(in the rows, 128 means zero)
These are runs of 6 systems, one row a step. Runs of the same system follow the same rule from any start.
V, trace 1 (11 x 18):
[[144 106 147 134  95 175 106 107 122 181  88 131 135 150 129  68  83 122]
 [179 162  96  83 119 149  89  99 102 116 123 117 132 144 115 144 186  93]
 [126 106 117 143 178 154 171 182 112 109  87 115 170 157 164 139 132 118]
 [140 120 167 112  92 132 130  88 102  99 109 127 126 113 202 114  71 129]
 [176 129  94 110  76 111 139 123 137 121 111 114 180  74  78 148 140  94]
 [150 125 123 168 112 166 131 154 159 166 138 141 177 192 148 162 125 116]
 [123 171 141 109 147 156 105  74  66 107 129 135 151 138 124 170  81 142]
 [141  90 135  51 133 109 178 159 144 119 118  92 136 115 104 184 116 104]
 [ 88 122 125 165  97 138 171 110 159 115 150 177 126 135 168 139 114  77]
 [125 136 104 145  84 114 113 110  93 146  91 169 127 104  83 180  92 178]
 [148 149 133 109 130 108 117 160 176 121 189 100 141 139 118 197 142 163]]
D, trace 2:
[[139 124 160  87 110 135 183  84 150 185 117 146 170 142 135 125 154 100]
 [129 117  79 147 130 116 115  98  79 120 125 140  65 119 116 203 103  94]
 [100 140 121 103 110 143 158 173 141  94 101 144 145 116 143 140 118 213]
 [130 128 195 154 153  50 131 112 138 129 155 138 150 127 174 127 138 116]
 [ 84 105  99 168  91 157 134 117 145 149 159 105 120  97  71 130  85 113]
 [150 173 135  71 133 154 124 113 156 160 143 176 118 161 115 150 130 158]
 [ 76 120 128 151 176  93 131 131  76 101 124 118 113 152 121 166 177 109]
 [110  98 128 127 157 139 172 148 146 147 122  96 100  76 148  93  77 187]
 [149 162 146 118 109  74  95 112 174 119 156 181 109 104 110  86 157 120]
 [107 115  98 196 117 155 120 129 121 189 134 108 148 163 102 148 170 140]
 [136 154 138 112 184 162  90 138 120 115 153 128  88 160 144 127  68 152]]
F, trace 3 (11 x 18):
[[123 102 100 158 106 133  74 174 139  97 161  95  94 147  91 163 108  96]
 [126 179 146 121 145 171 139 114 114 129 120 143 197 158 168 132 144 181]
 [136  83 160  93 152  84 140 112 102 123 120  94 108 116 116 148  88  59]
 [ 91 138  82 131  63 203 158 134 161 117 131 136 133 112 123 117 127 145]
 [187 128 144 136 155  65 123 139 125 150  92 192 125 145 152 164 120 130]
 [ 83 115 112 161 110 132 106 123 106  91 179  59 113 106 119 167 127 141]
 [157 165 155  98 161 155 150 138 159 150 120 153 181 119 135  92  85 174]
 [ 91  99 152 122 108  90 124 110 112 126 139 143 108 151  83 165 136  58]
 [123 141  63 140 138 191 165 116 131 169 124 124 112 106 134 139 133 179]
 [148 120 159 107 167  61 115 181 146  87 117 167  99 140 142 135 113 125]
 [ 68 136 137 157  89 127 142  87 119 126 157  90 163  94 129 125 174 160]]
V, trace 4:
[[ 88 139 118 143  89 109 111 156 150 102 160 161 110 134  87 192 112 164]
 [ 87 149 151 140 159  96 153 114 148 161 175 130 137 107 104 164 134 193]
 [ 92 112 147 135 162 100 111 133 151 143 176 134  67 125  74 138  83 121]
 [ 56 130 119 108 125 144 144 114 152 150 154 145  71 126  88 107 166 148]
 [106 126 117 162 177  73 122 138 126 145 128 172  56 126 124 129 163 150]
 [ 72 122 123 157 135 124  99 157 136  96 151 105  71 107 131  91 133 189]
 [129 139 160 127 152  90 120 125 166 155 141 132 112  89 127  43 158 169]
 [118 107 130 172 140 122  72 135 128 150 139 101  95 149 100  66 160 103]
 [128 146 102 121 164 183 111 123 122 152 110 117  95 137 141  54 169 157]
 [149 123 150 114 168  97  93 147 100  95  92 123 105 142 166  72 168 117]
 [128  96 118 149 117 150 137 133 116 110 100  69 134  97 177  58 149 121]]
D, trace 5:
[[160 144 160 131 136 111 131 123 173 176 122 151 149 112 159  50 153 171]
 [141 126 107 196 121 116  54 120 117 144 160 114 107 151  95 126 146  84]
 [122 145 109 111 138 223 117 152 132 144 127  99 150 165 112 103 116 165]
 [159 135 173  80 186  97 103 121 106 105 116 121 122 156 145  98 153  85]
 [120  79  86 143 111 144 157 140 116 131  89  74 122  85 118  89 150 104]
 [210 149 108 119 110 134 109 125 153 148 101 178 115 116 165  99 106 141]
 [127 138 126 177  85 119  71 141  90  87 113 122 172 163 125 140 172 109]
 [149 109 143 129 142 183 144 137 125 142 133  65 181 144 158 138  71 132]
 [143 139 149  68 112 122 115 113 129  79 127 146 126 121 108 109  99  53]
 [134  98  98 109  83 142 179 105 105 163  79 112 159 118 127 159 174 118]
 [173 128  98 145 136 111 128 137 118 101 116 166  92 120 180 182  75 126]]
C, trace 6 (11 x 18):
[[115 103 112  99 171 143 157 179  97  85  94 118 117 148 128 183  96 122]
 [115 119 139 100 113 124 178  86 111 100 122 100 119  67 192 124 105 149]
 [161 112 140 136  80  74 134 126 168 150 119 163 141  79 104 112  94 114]
 [107 126 127 187  74 140  92 138 147 151 162 143 139 185 119 178 132 137]
 [115 179 129 125 185 144  98 113  89 120 151 122 159 140  81 170 112 163]
 [103  88 140  60 171 135 167 139 135 132 141  74  94 119 107 140 107 112]
 [100 125 104 127 117 126 194  80 140 137 123 176  91  79 154 105 136  99]
 [137 107 102 180  88  69  95 153 117 126  89 170  97 104 104 146 121 146]
 [110 148 133 173 121 123  99 159 154 119 178  92 156 137 143 152 149 195]
 [ 92 152 189 116 191 125 119 116 126 140 159 119 161 140 102  85 101 134]
 [114  98 120  93 130 162 129  92 126 181 135 101  69 146  96 107 153  81]]
Z, trace 7, 11 rows:
[[134 139 136 161 156 128 115 142 129  75 160  97 156 145 173 106 164  67]
 [131  96 160 138 112 165 112 122 100 169  71 113 159 154 135  76  90 138]
 [194 140 131  86 113 110  85  97 127 118 132 135  81 143 161 133 159  90]
 [139 122  97 168 110 158 138 164 109 105  91 114 200 149 141 139 164 101]
 [140 109 181 124 117 115  94 121  89 126  97 133 113 159 181 145  65 162]
 [188 157 104  85  75 142 113 100 139  94 147 103 166  91 127 139 138  91]
 [126  95 142 142 100 137 158 159 139 152  98 156 172 190 141 176 122 101]
 [124 151 113 129 123 138  98  75  61  91 121 146  96 119 137 177  69 123]
 [159 128 109  61  83 138 168 153 151 119 104 107 174  99 110 170 144 164]
 [ 84 112 156 164 117  96 158 130 140  97 149 166 124 142 167 173  91  96]
 [129 143  90 129  95 151 124  93 105 147 115 134 136  76  61 149  67 149]]
Z, trace 8:
[[ 93 146 104 190 123 137 128 108 116 183 133 145 157 126  71 141 144 161]
 [132 131 134 102 209 115 119 147 132 140 163 106  78 134 114 161 104 166]
 [ 66 145 142 102 134 157 158 130 148  84 148 105 153 100 120  62 160 118]
 [115  85 159 147 142  85 158 106 134 204 103 148 106 119 127  91 132 121]
 [149 137  62 158 144 141  88 139 137 118 148 132  56 108 104 109 136 110]
 [108 154 139 150 142 135 116 165 138 139 118 130 177 156 129  95 188 197]
 [128 115 188 143 182  91 102 106 111 127 167  75 122 129 158 108 108 109]
 [149 118 111 100 107 198 129 125 159 152 117 107 132 126 114  51 129  91]
 [134 128 144 135 138 101 109 119 113 150  96 186 107 188 149 121 193 101]
 [148 120  88 171 150 138 101 128  68 104 108  70 131 106 152 139 133 131]
 [160 123 169  93 102 134 118 174 163 114 107 119 151 141 174  87 109 173]]
C, trace 9:
[[118 127 136 142 109 131 101 146 154 143 151 113 174 121  30 122  96 115]
 [ 96 132 135 110 150 167 141 110 131 180 156 138 100 194 126 176 141 144]
 [108 153  89 117 176 118 137 104  83  74 130 137 100  87  95 144 119  90]
 [112  68 112 119 120 112 183 169 146 153  91 106  95  92 138 134 124 174]
 [118 161 150 174 114  78 116  96 153 103 167 172 112  96 177 103 135 132]
 [111 107 140 173 108 112  90 156 125 167 116 109 167 139  54 112 127 149]
 [122 161 135 123 177 163 108 117 151 161 191 119  99 177 139 141 154 153]
 [ 87 138 119 100 177 139 140 129  97  87 107 134 127 119  83  91 143  80]
 [141  77 103 121 134 124 165 131 121 171  88 110  69 115 174 125 154 142]
 [143 165 109 165 112 101 109 136 156  70 138 174 124  83 161  81 139 126]
 [118  95 173 160 100 109 103 167 125 157  94 104 181 166 122 113 145 167]]
R, trace 10, 11 rows:
[[147 157 134 161 186 145 104 138 147 143 188 115 152 162 121 166  83 120]
 [ 85 133 155  73 134 174 112 116  76 108 101 107 146 164  85 119 122 123]
 [140 107 115  85 142 117 178  98 112 136 123 113  89 121 180 163 168  97]
 [114 108  96 171 127 118 159 158 140  93  90 175 110  83 139  92  86  99]
 [145 137 149 149  54 108  95 127 133 131 110 128 160 116 158 122 137 205]
 [170 150 130 142 149  96 103 129 159 141 192 103 164 123  82 181 110 111]
 [ 64 120 161 108 142 189 136 133 124 147 135 119 140 188  96 122  97 123]
 [136 150 115  79 154 136 138  65  69 125 110 140  83 124 157 153 150 125]
 [116  76  81 142 121 104 171 176 137 102  90 132  93  88 112 137 133  95]
 [110 133 165 173 109  99 131 140 155 120 126 155 137 110 196  84 119 191]
 [173 155 133 136 104  91  78  98 137 154 157 118 164  94  61 138 118 130]]
F, trace 11:
[[147  98  96 166 138 132 134 176 136 171  91 131 125 108  94 131  65 174]
 [116 168 162 109 110 110  74 119 141  94 185 151 104 172 144 157 142 140]
 [118 136 118 130 187 125 183 109 103 154 123  94 189  87  99 141 143 136]
 [ 96  82 160 109 122 149 129 153 163 138 132 132  65 152 132  95  69 115]
 [121 185  94 124 109 116 136  90 121 113 119 195 129 106 116 137 188 137]
 [153  72 125 156 162  86 139 168 135 180 119  78 112 120 131 147 129 151]
 [ 83 176 145 150 127 153  86 121 141  71 178 144 113 128 148  78 109 145]
 [153 132 152  84 132  95 140 109 114 177  86 127 183 117  75 123 156 138]
 [107  94 108 153 138 166 129 129 156 155 175 100  68 158 133 121 129  66]
 [118 170 104 126 147 143 125 140  94  93  70 184 130 127 135 102 146 174]
 [155  81 171 101 111  70 123 125 135 141 136  68 117 125 156 139 167 116]]
R, trace 12 (11 x 18):
[[ 47 127 167 130 125 134  99  93  91 119 150 124 112 144  84 130  91 124]
 [124 136 102  69 143 140 183  93 122 174 121 130  99 105 112 169 150 169]
 [ 96 113 104 154 145  85 131 158 135  93 121 189  51 124 120 141 120 100]
 [ 77 132 127 174 112 118 135 125 123 136 117 117 135  84 133  89 152 216]
 [181 140 145 106 147  66  96 136 171 164 161 142 103 110  87 131 123 148]
 [ 60 140 122 155 120 177 112 124 153 143 178 126 118 162  81 104 153 110]
 [142 152 116 117 198 147 118 107  91 178 100 146  98 153 134 121 152 173]
 [120 104  97 112 136 117 104 154 129  84 128  99  61 111 109 102 159  88]
 [114 134 137 151 147 131 169 149 170 148 121 137 154 114 178  54 182 156]
 [187 135 138 155 117 104  57 105 126 155 126 143 114 123 119  82 111 104]
 [140 140  93 128  96 202 110 153 167 135 160  77 164 150 106 123 161 129]]

Which system made each of these runs?
trace 13:
[[132 112 125 141  85 129 140 155 161 128 109 199 117 182 152 152 132  89]
 [129 151 111 176 114 132  88 105  55  95 110 111 162 133 140 176 124 150]]
 : C
trace 14:
[[133 102 123 104  56 120 102 174 163 115 110 100 133 102  88 100 145 155]
 [159 158 142 182 137 134 112  98 152 169 158 154 165 164 168 109 162 102]]
 : F
trace 15 (2 x 18):
[[118 158  65 109 126 162 184  90 139 141 143 155 114 106 118 170 161 121]
 [110 120 135 141 163  80 130 153  96 128  84 188  95 147 133 175 103 173]]
 : D
trace 16 (2 x 18):
[[117 116 132 147 133  51 160 140 161 130 122 196  83  95 144 141 116 152]
 [ 82 137 124 187  87 109 103 115 137 140 150 140 122  88  83 118 109 178]]
 : R
trace 17:
[[121  81  99 136 109 165 144 170 108 100  90 121 102 165 169 177 100 117]
 [139 175 135 110  97 111 154  94 128  82 124 161 161  74 178 136 118 163]]
 : V
trace 18, 2 rows:
[[123 142 140 148 160 100  90 144  71 112 107 118 164 165 124 175 167 160]
 [134 105 158 107 139 146 143 126 122 104 143  48 141 103 185 121  87 146]]
 : Z
trace 19, 2 rows:
[[ 96 130 125 135 145 148  93 115 108 132 142  84 129 129  72  69 174  93]
 [139 122 129 103 147 182 129 131 135 169  94 131 118 169 142  53 166 120]]
 : F
trace 20:
[[125 173 147  99 104 139  86  99 106 115  98 179 115 135 142  84 137 183]
 [174 105 119 112 137  87 134 129 143 150 143  77 141 110 100 148 188  79]]
 : F
trace 21 (2 x 18):
[[182 155 124  96 129 110  98  72 123 126 149 141  92 126 139 127 168  65]
 [ 94 102  84 158 141 163 155 188 108 112  78 120 153 139 105 128 142 123]]
 : V
trace 22, 2 rows:
[[105  81  99 196 142  97 151 162 124 158 111 141  96 150 138 169 155 121]
 [124 168 108 154 154 142  87 136 108  88 129 138 105  91 134 102  76 194]]
 : Z
trace 23:
[[108 124 108 116  99 196  99 156  99  76 115  84 156 165 105 132 133 101]
 [166 138 146  94 156 126 186 100 122 159  93 143 160 126 193 129 143 137]]
 : V
trace 24 (2 x 18):
[[117 132  87  91 124 188 114 118 100  78 122  85  90 103 124 102 119 110]
 [151 119 130 109 131  97 175 163 150 124  84 154 152 135 176 120 195 119]]
 : R
trace 25 (2 x 18):
[[128 121 166  75 167 125 132  97  86  92 135  94 115 131 148 159  84  84]
 [101 113 100  88  75 174 196 139 156 107 107 128 154  92 110 129 119 117]]
 : F
trace 26:
[[ 99 159 105 138 139 104 127 117 145 112 171 144  79 123 149 142 209 154]
 [110 111 118 178 187  96 130 155 132 170 109 138 112 107  78  81 126 140]]
 : R
trace 27, 2 rows:
[[ 93  99 122 132  76 152 104 124 122 161 140  61 123 148  90 125 183 138]
 [175 164 117 128 197 160 126 124 141 143 125 159 118 141 167  72 125 111]]
 : F
trace 28, 2 rows:
[[113 121 122 103 103 149 159 147 119 122  79 173 174 172 102 162 137  86]
 [162 118 108 138 134 133 117 100  70 118 117 101 106 134 175 202  97 132]]
 : C
trace 29 (2 x 18):
[[162 163  98  90 195 162 150 121 156 177 156 131 117 133 109 143 138 143]
 [ 52 116 147 117 166 124 144 160 108  78 117 123 125 153 103 112 159  98]]
 : Z
trace 30:
[[ 80 132 110 166 176 159 154 112 112 165 137  98 141  90 102 105 113 184]
 [157 121 163  78 139  98  90 145 165 139 138 153  62 151 120 106 108 119]]
 : V
trace 31 (2 x 18):
[[102 103 143 153 128  72 162 130 157 126 170 109 116 117 167 154 177 115]
 [102 135 101 195 128 140 120 125 137 143 130 165 105  86 102 101  59 151]]
 : V
trace 32 (2 x 18):
[[111 132 126 153 118 143 142  83  86 154 135 112 146 163 172 199 156 144]
 [139 112 108 109 179 112 141 161 105  97 108 121 110  92  96 159  47 119]]
 : R
trace 33 (2 x 18):
[[129  86 140 111  53 178  95 121 128 167 116  81 113 167 124 117 124 135]
 [174 193  90 115 179 137 135  96 125 122 138 161 140 116 133 125 172 101]]
 : V
trace 34:
[[ 92  62 158 135  85 141 150 114 117 162 120  73 132 133 142 149  92 125]
 [161 188 104 123 116 128 116  75 152 148 162 187 122  91 107 139 107 134]]
 : C
trace 35:
[[173 138 122 179 114 113 108 143 149 113 139 173 123 148 191 159  97 120]
 [142 157 131 131  88 155  70 119  99 110 123 110 193 142  78 156 102 138]]
 : Z
trace 36:
[[116 125 107 119 186 119 179 101  94 152 135  95 124  97 128 196 124 163]
 [ 92 114 149 100 143 128 156 173 180  94 149 140  90 106 130 110  71 143]]
 : F
trace 37, 2 rows:
[[123 121 116 139  77 147 102 138 139 131  98 168  76 167 172 110 168 155]
 [140 172 112 163 160  92 104 121  91  91 124 117 155  83 142 125 163 174]]
 : V
